In the rows, zero is written as 128.
The rows below come in pairs that one turn or mirror swaps. Which row does each named row swap with?
The rows were stretched afterwards, more along some directions than others.
gite: [105 114 144 157 130 130  91 126 128 141 113 152 124 136 111 153]
refu: [169 129 122 115 130 135  95 130 109 135 132 128 128 145 127 126]
kirut: [139 138 137 120 121 120 117 119 102 126 118 124 126 124 150 150]
Miris: [122 119 151 145 134 147 137 150 140 110 114 129 110 133 138 153]
Fop: [107 122 130 143 145 123  91  96 145 134 136 144 132 127 132 138]
Lemo: [142 108 115 139 142 134 105 144 139 128 137 150 131 114 114 122]
toru: [124 128 127 125 123 128 112 101 143 134 132 149 124 124 113 128]
zogil: [ 97 100 131 147 158 128 119 155 169 116 128 153 141 129 102 135]
nir: [ 99 110 154 158 115 139  99 144 114 130 107 153 117 128 123 152]
kiv: [108 146 154 117 163 129 134 114 147 110 131 142 120 134 154 133]
gupus: [114 111 150 155 115 139  94 146 117 137 112 150 118 134 110 150]
gev: [100 130 137 147 153 114 153 127 156 146 119 117 131 121 132 127]
lanu: [ 96 133 142 145 151 112 154 124 151 152 116 117 131 117 139 126]
bedog: [114 128 163 132 143 124 123 134 116 122 118 173 101 137 143 112]
zisod: [120 122 137 135 144 134 138 144 158  96 135 135 115 120 138 140]
memu: [109 128 158 138 144 126 125 136 118 116 119 176 103 136 143 115]
Tunib: [111 106 146 132 143 129 135 162 143 111 132 139 107 110 152 124]
dumal: [128 118 137 134 147 133 141 149 159 107 134 126 114 118 139 140]
Bipif: [114 108 117 142 133 138 111 144 136 111 141 141 128 104 135 130]
lafit: [153 119 125 129 127 141 129 141 106 149 113 137 109 143 120 110]
foga: [157 106 126 145 136 133 103 151 132 141 115 153 129 134 103 117]
volez: [101 116 143 143 166 117 153 171 161 133 110 133 129 132 121 125]
movag: [ 88 104 166 173 128 120 100 124 120 153 105 159 115 118 116 145]
goz: [ 88  93 144 155 157 130 145 154 141 107 112 165 136 111 134 133]
faf: [106 127 140 152 155 114 154 143 153 153 115 117 131 126 129 127]
Fem: [ 91 103 160 135 142 122 137 166 149 119 125 145 105 110 144 131]
Fus: [134 145 137 126 121 118 129 116 112 128 122 123 133 131 148 151]
rivoz: [117 109 148 153 114 140  86 139 116 133 115 151 118 136 114 147]
mez: [ 94 123 136 133 130 121 131 116 143 135 131 152 114 126 114 128]
tezug: [136 105 117 141 132 135 105 138 114 149 112 142 116 141 118 114]
dar: [ 82  95 140 161 135 124 122 137 151 108 113 166 125 104 108 162]
vav: [ 97 104 179 146 139 127 129 164 138 129 103 151  99 130 133 143]
Dal: [114 110 153 158 113 134  84 141 114 136 111 158 116 133 106 151]
Dotaz: [149 113 130 147 122 122  99 140 113 129 134 161 112 114 116 120]
kep: [122 100 119 146 139 135  99 142 137 120 142 145 128 107 121 126]
dav: [117 102 117 144 140 140 104 145 140 114 145 146 128 109 125 128]
lesil: [ 80  90 146 160 148 126 138 159 147 102 104 168 134 107 114 149]
lerim: [108 131 165 133 150 126 126 129 127 115 127 175 104 134 145 118]
rami: [153 116 136 131 116 129 109 139  95 141 106 135 113 122 135 142]
dig: [156 135 125 115 143 140 104 122 126 128 134 123 134 145 136 131]
takad: [ 99 107 174 142 139 125 132 162 132 137 102 140 103 128 140 135]
gazis: [125 101 115 142 135 139 101 144 141 117 144 142 130 110 122 126]
puzup: [ 94  98 132 152 153 131 116 142 166 116 128 156 141 124  96 141]
tuki: [102 117 165 152 128 138 134 149 141 118 107 136 108 131 136 156]

bedog pairs with gev
Fem pairs with Miris
lanu pairs with memu
lerim pairs with faf

The rows below come in pairs that one turn or mirror swaps. Which row does each named row swap with?
The rows were stretched afterwards, more along some directions than others.
mogak: [127 163 101 123 125 157 107 128 136 137 166 108 139 174 128 149 126 133
 115 109 101 155 148 107 133 150]
pubut: [122 126 152 122 119 136 107 112 101 103 138 132 100 128 177 120 134 126
 123 119 130 144 127 123 129 135]
dum: [127 132 143 127 131 131 119 107 117 106 127 137 107 106 164 122 141 120
 138 121 136 144 124 138 137 129]
Gif: [148 123 135 138 116 132 135 149 154 139 126 131 125 111  87 126 103 122
 119 141 118  98 122 147 117 109]
luf: [137 114 118 106 108 112 141 126 150 113 119 130 123 126 129 108 125 102
 117 141 132 121 132 130 134 128]
sode: [134 107 101 117 118 121 130 118 153 114  88 150 126 121 130 123 139 103
 130 141 152 113 125 131 132 113]
dufa: [131 125 131 133 130 134 133 154 142 135 125 134 121 112 104 127 107 115
 123 140 124 102 131 142 109 118]
Mul: [132 161 113 139 135 149 103 134 132 135 143 118 126 141 127 143 131 129
 121 112 116 154 144 127 150 125]
neso: [118 113  95 109 131 130 121 109 155 109  99 145 141 125 118 127 152 103
 128 146 154 101 113 139 144 127]
Bet: [139 112  89 116 114 124 133 111 163 116  91 148 131 138 109 130 142 111
 122 137 144 120 119 124 127 121]
Fafiz: [137 139 150 126 112 125 113 116 119 110 136 125 102 128 166 115 134 121
 125 128 126 147 128 122 134 132]
bolu: [124 150  97 132 142 155 104 135 121 137 149 119 141 158 126 147 140 144
 120 122 111 153 142 121 147 128]
nukav: [127 103 122 100 124 118 128 118 150  99 108 147 127 110 133 119 147  93
 120 146 151 102 122 151 154 110]
gideg: [134 127 114  93 136 127 136 125 160  97 107 134 136 118 121 113 142  86
 120 153 141 119 126 143 134 119]
Lusuz: [129 108 101 100 123 133 127 122 151  98 112 139 150 126 124 129 139 116
 119 153 147 103 113 148 158 117]
Lem: [142 126 141 141 136 135 124 153 133 159 117 113 110 134  86 126 114 116
 112 127 109 127 144 123 120 124]
zifim: [137 147 107 145 132 148 106 140 121 156 151 106 138 153 113 155 127 145
 113 118  99 152 134 104 146 134]
gumol: [140 133 125 127 123 134 138 136 166 121 119 139 125 138  98 122 119 111
 119 124 125 119 131 143 100 126]
tozub: [130 128 115 121 131 138 143 150 158 131 129 126 129 125  90 134 111 117
 119 132 119 114 140 138 115 124]
zemu: [130 135 138 133 130 133 118 120 112 104 141 126 117 107 158 123 128 134
 125 136 128 143 121 132 138 124]
kulo: [128 109 115  96 132 128 133 122 141 110 106 126 131 115 122 112 143  93
 112 141 135 117 140 157 136 117]
baz: [133 123 142 143 130 132 112 125  96 119 122 130 106  99 158 131 130 141
 137 126 134 138 113 122 143 111]
bopo: [114 127 106 113 117 125 128  98 144 116  96 141 117 129 131 106 153  79
 127 125 140 112 132 134 114 136]
sugu: [131 117 146 144 124 124 111 112 105 123 102 144  97 111 164 120 145 121
 134 115 130 141 119 116 131 115]
Rog: [137 129 124 123 136 133 133 151 158 134 138 125 134 115  88 138 121 117
 120 144 121 111 133 163 133 120]
pubas: [130 101  99 116 123 124 128 123 141 124  96 141 131 120 118 127 140 109
 127 145 147 111 124 124 142 105]
fip: [139 105 125 144 127 108 128 125 126 130  79 154 106 109 139 110 139 105
 135 149 148 105 119 116 133 108]
rona: [113 160 106 121 135 158 102 125 120 120 165 125 139 169 143 146 127 133
 119 120 110 148 145 122 139 144]
zokam: [148 135 144 130 123 141 133 153 157 141 131 115 132 126  94 119 106 125
 111 137 110 116 129 149 101 127]
zivom: [124 124 144 135 137 134 109 124  97 114 125 130 112 112 173 129 127 133
 128 127 130 143 118 119 142 123]
vume: [137 111 118 102 115 131 127 123 158 114 103 125 140 129 114 112 137 107
 107 139 131 114 119 137 134 119]
fosen: [131 151 131 131 132 144 139 129 152 152 120 121 111 133  91 120 129  95
 120 117 117 127 155 138  90 122]
lol: [144 126 141 134 145 142 130 147 146 151 114 122 123 119  93 133 126 113
 122 128 121 120 132 137 112 118]
zeme: [128 152 110 127 137 147 105 136 108 129 177 115 143 158 141 149 109 155
 127 126 102 151 148 112 144 139]
fivu: [120 163 101 108 139 157 108 124 132 123 167 121 142 165 131 148 133 123
 118 111 108 151 159 124 149 145]
dul: [120 158 118 121 135 158  99 134 117 120 179 112 144 168 149 137 126 127
 108 118 105 153 149 124 142 153]
mefo: [118 109  97 126 124 125 128 118 146 108  91 150 131 119 134 119 140 105
 133 142 156  95 121 126 126 118]
visi: [113 154 101 108 131 143 115 126 133 114 165 132 137 142 135 141 123 127
 121 113 114 132 151 123 149 120]
furer: [120 127 143 133 118 132 110 106 101 109 129 144 106 125 180 115 143 131
 129 119 133 140 128 120 131 121]
Fimub: [130 149 114 134 125 140 110 130 115 138 160 129 126 158 133 143 122 140
 127 113  99 145 153 106 130 136]
zedol: [146 111 102 108 119 121 137 136 165 101 119 135 140 108 120 120 124 108
 118 156 141 101 114 129 151 117]
Mape: [137 126 138 142 153 145 119 138 124 152 112 122 131 137  87 143 135 128
 119 130 126 122 130 143 122 122]
Rusas: [136 143 128 110 143 145 136 153 154 131 147 107 138 136  94 128 118 103
 115 141 110 130 137 147 113 147]
Batob: [122 151 104 127 137 156  99 138 106 132 165 124 142 164 150 152 127 139
 124 117 115 140 144 105 150 136]
fudop: [129 112  98 106 131 120 127 117 147 106 100 148 138 116 120 122 142 104
 132 145 141  97 120 130 140 120]
Vap: [123 128 126 110 152 145 142 154 146 134 125 113 135 114  94 120 128  97
 105 133 114 116 148 166 121 120]
rud: [147 115 122 107 129 125 134 127 154 106  98 130 138 119 113 109 132 100
 115 145 133 113 118 146 137 119]
sunub: [133 140 142 136 113 125 118 110 125 103 127 138 104 112 171 115 128 125
 137 123 133 135 117 125 119 127]
tig: [147 141 142 129 127 133 138 164 164 143 117 116 118 119  89 115 107 104
 105 132 112 128 140 150 110 119]
sug: [121 107 117 121 141 121 121 106 120 106  92 154 136 125 132 123 157 111
 132 144 155  97 113 138 144 118]
mugaz: [124 137 136 131 114 127 117 111 105 108 156 136 103 127 186 128 126 126
 135 120 132 137 132 111 143 142]
los: [118 155  96 122 139 158 105 118 124 130 167 129 140 161 132 157 134 137
 127 120 115 150 145 125 151 132]
sezo: [157 132 133 131 130 140 129 165 169 132 130 117 133 116  93 127 107 113
 110 141 120 116 124 146 124 123]
geb: [123 150 120 134 128 159  96 130 112 145 155 112 129 162 127 142 132 144
 110 107 100 159 148 121 133 141]
pume: [154 133 135 126 139 144 139 154 154 144 125 110 137 133  87 128 114 113
 108 136 110 125 132 144 117 129]
nusa: [144 126 141 125 133 151 128 152 150 136 132 116 136 129  96 138 116 129
 112 140 125 121 126 159 127 119]
gelum: [131 127 138 144 116 127 106 110 107 129 133 135 103 114 168 135 127 134
 139 117 134 142 121 130 131 131]
zamep: [135 136 135 125 134 143 127 134 158 132 131 130 127 129  94 133 120 118
 124 138 133 111 134 147 111 123]
mapak: [138 133 164 143 111 115 111 115 107  95 138 148 102 114 186 106 122 124
 136 125 131 124 117 124 124 124]
vatof: [129 160 128 131 131 148 110 143 128 137 159 108 126 155 132 133 130 127
 114 118 102 153 142 122 136 144]
rari: [144 101 115 130 110 125 125 122 148 130  94 146 129 121 119 122 137 105
 122 142 146 102 112 132 141 104]
Dogeg: [131 128 111 138 129 142 132 144 150 143 119 124 127 127  93 141 113 125
 122 136 129 109 139 124 107 124]
kosa: [125 130 138 131 124 138 111 103 105 113 136 129 109 131 166 130 137 136
 133 125 132 155 123 125 135 128]
Vedif: [119 130 136 124 124 136 107  99 109 100 138 144 107 121 171 131 136 125
 137 123 138 140 121 135 141 129]

Bet pairs with gumol
nusa pairs with Lusuz
gideg pairs with Rusas
zemu pairs with dul

